Each row is where one point has got to under a steady rotation. How many steps took it there?
The counts run from 0 to 529.
[ 0.09  1.89  2.64  3.16 -0.32  0.12  2.52 -2.91 -0.34  1.86  1.78 -0.63
 -0.21 -0.24 -1.29 -3.60 -0.61 -4.14  0.60  1.02  4.29  1.11  5.15  4.05
  0.38  1.29 -1.65  0.93  0.36  1.49 -1.03  0.14  0.06  4.49  3.36 -0.81
 -1.50 -0.55] => 227
[ 1.85 -2.95  4.07  4.23  1.61  0.36  2.02  0.07 -0.27  1.05  2.03 -4.14
  1.15  2.17 -2.19  1.69  0.85  0.24  2.50 -2.63 -3.56  0.25 -1.47  0.69
  0.32 -2.86 -4.34 -0.48  1.99 -0.98 -0.64 -0.48  1.58  0.26 -0.39 -2.49
  4.08 -1.57] => 509
[ 0.16 -1.44  3.56  2.58  1.26  0.70 -1.24  0.65  1.04  1.00  1.33 -4.42
 -1.58  2.09 -2.63  0.98  0.45 -2.46 -3.06 -2.42 -2.11 -0.46 -2.87  5.07
 -0.18 -3.79 -4.42 -1.16  0.04  3.00 -2.64  0.29  2.75 -0.03 -0.28 -0.99
 -0.18  0.09] => 175
[ 1.40 -0.50 -0.38  0.72  1.30  5.18  3.08 -0.96 -1.76  3.16  1.33  0.47
  0.95 -1.65  2.31  3.05 -1.62 -1.53  2.49  1.04  3.54  0.65  1.74 -3.74
 -0.71 -1.26 -1.32  1.36  3.46 -4.51 -1.80 -3.42  0.29  1.21  0.97  0.48
 -0.02  3.30] => 154
[ 0.82 -0.41  2.13  2.19 -3.80 -2.72  2.60 -0.64 -1.05  3.61 -0.75  0.41
 -0.63  2.30 -2.17 -0.23 -0.45 -5.27 -3.23  0.91 -0.30  0.18 -0.77  3.05
  1.32 -0.78  0.12  0.70  3.33 -1.05 -3.18  1.33  2.87  2.96  3.74 -1.36
  2.79 -1.08] => 497
[ 1.36  1.02  1.44 -1.00 -0.92  2.99 -2.38 -3.42  0.23  5.11  2.21  2.85
 -0.10  2.39 -1.37 -0.44 -1.55 -4.54 -3.04  0.37  1.47  2.41 -0.84  0.11
  0.32  0.49  0.35 -0.94  0.03 -0.46 -1.91 -3.06  1.37  0.10  6.92 -0.66
  0.05 -1.31] => 29
[ 1.48 -2.30  0.83  1.25  0.27 -3.57  4.60  0.63 -1.77  2.45  2.26 -0.92
  1.91 -2.26  0.62 -0.15  0.23 -4.74  0.76 -1.05  0.19 -0.65 -1.33  4.44
  0.24  1.20  0.29  3.59 -3.02 -2.55 -2.28  2.70 -3.39  0.15  0.27 -0.75
 -1.34  3.89] => 437
[-0.49  0.52  1.63  3.21  2.89  4.69  1.20  0.88 -1.93  1.49  0.67 -2.76
 -0.58 -3.07  1.96  2.47 -1.40 -1.55  4.81 -0.73  2.39  1.77  3.38  0.47
 -2.36 -1.81 -3.07  2.73  0.32  0.72 -1.26  0.19 -0.75  0.37 -3.19  0.01
 -1.30  3.53] => 277
[-0.57  2.86  0.43  4.30  0.00  4.15  0.32 -1.11  1.21  0.72 -1.78 -2.25
 -1.58 -0.67  0.90  2.43 -0.98 -1.97  1.73  0.18  2.32  0.79  3.67 -1.48
 -1.54 -3.14 -3.61  0.34  5.12 -0.22 -2.08 -1.85  2.49  5.62 -0.95 -0.68
  0.91 -0.64] => 186
[ 0.03 -0.59  1.34  2.98 -0.05  0.71  0.91  2.30 -1.00 -0.12 -0.13 -1.92
 -1.41 -0.99 -0.02  3.28 -2.49 -2.03  3.18 -3.71 -4.43  1.33 -1.65  1.23
 -2.60 -1.79 -2.18  4.85  2.18 -4.73  0.17  3.36 -1.89 -2.03 -2.02 -2.61
  1.10  1.93] => 8
[-0.92  0.99  3.88 -0.04  3.11  3.08 -0.84  0.17  2.06  0.43  0.79 -2.24
  0.40  1.99  3.53 -0.05 -0.79 -0.91  0.03 -2.23 -0.26  4.81  1.07  4.01
  0.37 -2.06 -3.13  0.16 -2.19  2.09  1.18 -4.32 -0.90  2.14  2.47  0.43
 -5.02 -2.52] => 443
[ 2.42 -2.33  2.44 -1.38  1.81  2.18 -0.86 -0.05 -1.97  1.09  3.85 -3.41
  0.05 -0.45 -2.48  0.14  0.11 -2.48 -0.12 -4.35 -2.52 -2.09 -4.40  3.71
 -1.49 -0.49 -3.02  1.18 -1.17 -0.12 -1.26  1.00 -1.78 -3.48  0.73 -0.62
  0.62  4.19] => 207
[ 0.69  2.79  2.50  1.87 -0.12  0.38  3.39 -2.18 -0.16  1.88  0.86 -0.10
 -0.30  0.42 -0.21 -3.34 -0.88 -3.06 -0.09 -0.20  3.30  2.37  4.37  2.10
  1.11  1.62 -1.25  0.69  1.71  0.58  1.04 -1.77 -0.06  6.12  4.87  0.17
 -1.37 -0.72] => 228
[ 0.43  1.59  3.92  2.08 -1.29 -2.62  1.58 -3.83  0.46 -0.20  2.32 -3.05
  0.31  0.35 -2.99 -1.20  1.52 -2.33 -1.00 -3.50 -1.86 -1.13 -2.10 -0.22
  0.28 -0.81 -4.04 -0.26  2.44  0.18 -3.35 -0.15 -0.59  4.27  2.24 -1.53
  4.50  0.23] => 146
[-2.28  0.84  1.66  3.04  0.97  0.44  1.14 -0.13  3.41 -2.74 -0.09 -2.43
 -0.41  0.95  4.06  3.50 -0.59 -0.85 -0.64 -0.67 -1.67  3.11 -0.49  3.23
 -0.31 -5.07 -4.77  1.02  0.93 -1.77 -2.62 -1.89  0.93  3.58 -0.42  0.34
 -3.32 -3.17] => 293
[-1.85  2.09  1.60  0.88 -0.73  1.71  0.33 -1.95  2.29 -0.84 -0.36 -1.36
 -0.28  0.29  3.75  3.44 -0.23 -1.13 -1.80 -0.58 -0.48  4.21 -0.47 -0.88
 -1.76 -5.01 -3.13  0.95  2.56 -0.85 -2.65 -3.20  0.99  5.30  1.77 -0.23
  0.19 -2.60] => 414
[-1.69 -0.31  2.58  3.21  1.16 -1.63  4.03  2.44  0.49 -0.65  0.12 -3.30
  0.45 -0.36  3.55  3.55  0.10 -0.15  0.53 -1.45 -2.29  3.47 -0.71  1.98
 -0.05 -4.26 -4.17  2.88 -0.64 -0.45 -1.14 -0.82 -0.35  3.79 -2.16 -0.27
 -1.34  0.14] => 51
[ 1.82  0.05 -1.69  0.19  1.11  1.19  0.57 -0.26  2.95  0.11  2.21  0.96
  0.86  0.66 -2.29 -0.61 -1.83 -5.36 -2.48 -4.31 -1.48 -0.71 -3.61  4.26
  1.61  1.41 -0.22  1.51 -0.94 -4.81  0.14 -0.79 -0.83 -1.13  5.47  0.10
 -2.72  1.05] => 58
[ 1.94 -0.82  2.28 -0.28 -0.42 -0.70  4.29 -2.83 -3.14  2.44  3.10 -0.82
  1.73 -2.39  0.96 -2.48  0.19 -3.28  2.50  0.52  3.52 -0.42  2.64  1.40
 -0.59  2.51  0.27  2.37 -0.37 -2.36 -1.39 -0.01 -3.56  2.38  3.03 -1.16
  0.61  3.73] => 196
[ 1.39 -0.39  2.82  3.13  1.68  0.30  0.25 -0.65  2.15  2.37  2.87 -0.42
  2.91  1.65 -1.29 -1.25 -0.79 -3.21  2.24 -3.04 -2.07  3.51  1.26  1.75
  1.58  0.88 -0.32  0.71 -3.28 -2.72  1.38 -1.22 -2.64 -0.41  4.84 -3.02
  0.33 -2.57] => 241
[-0.26  0.16  4.48 -1.29  2.49  1.47  0.64  1.61 -0.45  2.31 -0.16 -2.44
  0.69  2.78  3.76  1.12  0.37  0.97 -1.00 -2.59 -2.44  4.47 -1.11  0.08
  1.45 -2.79 -2.90  1.25 -1.97  1.90  0.77 -5.74 -0.69  3.49  1.40  0.47
 -1.98 -1.23] => 323
[ 1.44  1.09  1.87  1.22 -0.52  1.35  0.05 -5.55 -2.24  3.67  3.59  2.28
  1.17 -1.02  0.95 -0.76 -1.30 -3.85  2.46  0.05  1.24  2.24  1.14 -2.34
 -0.51  1.91  0.43  2.21 -0.54 -3.93 -3.29 -1.16 -3.95 -1.34  3.47 -2.12
 -0.62  0.91] => 424
[-0.31  2.25 -0.65  4.12 -2.25  0.55 -2.42 -3.55  3.22 -0.13  2.07  0.24
 -0.17 -1.54 -2.25  0.56 -2.01 -6.46 -0.08 -1.11  0.34  1.52  0.74  3.15
 -1.92 -0.17 -0.34  1.76  0.20 -3.56 -3.29  2.70 -0.38  0.27  4.41 -2.70
  0.63 -1.62] => 453
[ 0.94 -1.02  4.55  2.68 -1.64 -3.47  0.71  0.85 -1.33  5.06  0.24 -3.20
  1.69 -0.60  0.45  0.25  1.08 -5.12  0.17 -0.53 -0.90  1.70  0.50  2.17
 -0.61  0.65  0.57  2.39 -3.59 -0.34 -2.78  1.76 -2.58  1.36  0.41 -3.42
  3.34  2.04] => 11
[ 0.11 -0.83  3.95 -1.21 -0.15 -2.55 -0.44 -0.64 -0.92  2.21 -1.02 -1.28
 -1.98  4.85 -0.28 -2.33  0.22 -3.32 -3.60 -3.05 -3.57  0.18 -5.03  3.76
  3.20  1.02 -1.51  1.76 -0.59 -1.40 -2.53 -1.59  0.01 -1.34  0.95 -1.36
 -1.58  0.58] => 526
[-1.34  3.95  3.53  3.12 -0.54  0.57 -1.67 -0.04 -1.23  2.52 -2.56 -0.60
 -4.29  2.34 -1.95 -0.99 -1.75 -2.72 -1.33 -3.95 -2.32  2.29 -1.17  0.74
  0.08 -0.62 -2.90  2.18  3.08  3.21 -1.83  0.14  1.48  1.88 -0.53 -1.71
  0.39  0.59] => 68
[ 0.42 -2.63  0.31  2.81  1.51  0.98  1.79  2.07  0.46 -1.03  2.05 -3.32
  0.33 -1.89  0.34  5.72 -0.13 -2.17  1.33 -2.76 -2.80 -0.84 -2.97  2.14
 -1.83 -5.08 -4.25  1.89  0.08 -1.93 -2.69  2.01  0.16 -0.98 -2.68 -0.76
  0.73  2.53] => 478
[ 1.65  1.11 -0.56  1.62  3.28  4.55  2.39 -2.83 -0.35  1.20  1.71  2.54
 -0.17  0.48  1.47  1.01 -1.76 -1.32  0.70 -0.19  4.11 -0.40  0.85 -0.47
  2.86 -0.52 -2.79 -0.05  2.34 -4.43 -2.57 -4.47  0.89 -1.29  0.91  0.58
 -5.16  1.48] => 32
[ 1.17 -0.70  1.56  1.70  4.85  6.87  0.68  2.66 -1.93  2.84  0.16 -1.53
 -1.57 -0.28  0.20  1.43 -1.75 -1.07  2.32 -2.42  1.57  0.26  1.25  1.43
  0.68 -1.34 -2.50  1.23 -0.74  1.05  0.77 -3.04  0.47 -0.81 -2.09  0.25
 -4.27  4.19] => 125
[-1.04  1.54  1.25  1.12 -0.05 -1.19 -2.08 -0.26 -1.24  1.15 -0.96 -0.24
 -3.43  0.80 -0.13  0.11 -1.59 -4.05 -1.87 -3.65 -2.41 -0.46 -4.76  3.12
  0.09  0.56 -1.91  4.55  0.91 -2.08 -4.40  1.67 -1.45 -3.03 -1.85 -1.80
 -2.98  3.20] => 100
[ 1.42 -1.64  1.23  2.03 -0.94 -0.37  2.81  0.28 -3.50  2.12 -0.24  1.62
 -2.67  3.38 -1.91 -0.36 -2.89 -3.14  0.05 -1.43 -2.53 -0.72 -2.38  2.05
  1.97  0.37 -0.77  3.19  4.51 -4.34 -0.81  1.73  2.01 -3.20  0.91 -1.57
 -0.33  0.81] => 192
[ 0.58 -0.64  0.58 -1.42  1.84  5.36 -1.73  2.93  0.70  1.71 -0.58 -1.63
 -1.16  1.22  1.19 -1.35 -2.05 -4.38 -0.84 -0.26  2.59  1.72  1.53  6.78
 -0.74  0.32 -0.16  1.09 -1.10 -0.75  2.60 -1.84  0.84  1.12  4.11  1.04
 -4.16  0.38] => 16
[-0.92  2.78 -0.06  5.25  1.40  2.68  1.54 -1.35  2.55 -0.21 -0.19 -1.47
  0.20 -1.65  1.77  1.84 -0.62 -2.38  2.09  0.17  3.48  0.77  3.20 -0.46
  0.37 -2.44 -3.79  0.38  3.51 -2.88 -3.15 -2.70  1.54  4.09 -0.90 -1.08
 -0.90 -0.38] => 185
[ 0.13  1.07  2.75  1.74  1.58  3.14 -3.07 -1.52  2.29  4.20  0.25 -2.50
  2.01  0.16  3.64  0.44  0.85 -3.18 -0.98  0.39  2.81  2.68  2.05  0.25
  1.23 -1.22 -0.89 -1.05 -3.82  0.62 -3.33 -5.17 -0.23  2.71  1.20 -1.52
 -1.22 -1.10] => 214
[ 0.22  3.13  0.09  2.89 -0.18  0.77  2.18 -4.05  0.01  2.68  1.73  2.65
  0.96 -2.85  2.10  1.07 -1.45 -3.96  0.90  0.48  3.54  2.76  2.39 -2.43
  0.30 -0.02 -0.66  1.88  0.04 -2.86 -4.37 -2.12 -2.17  2.22  1.61 -0.44
 -2.35  0.85] => 304
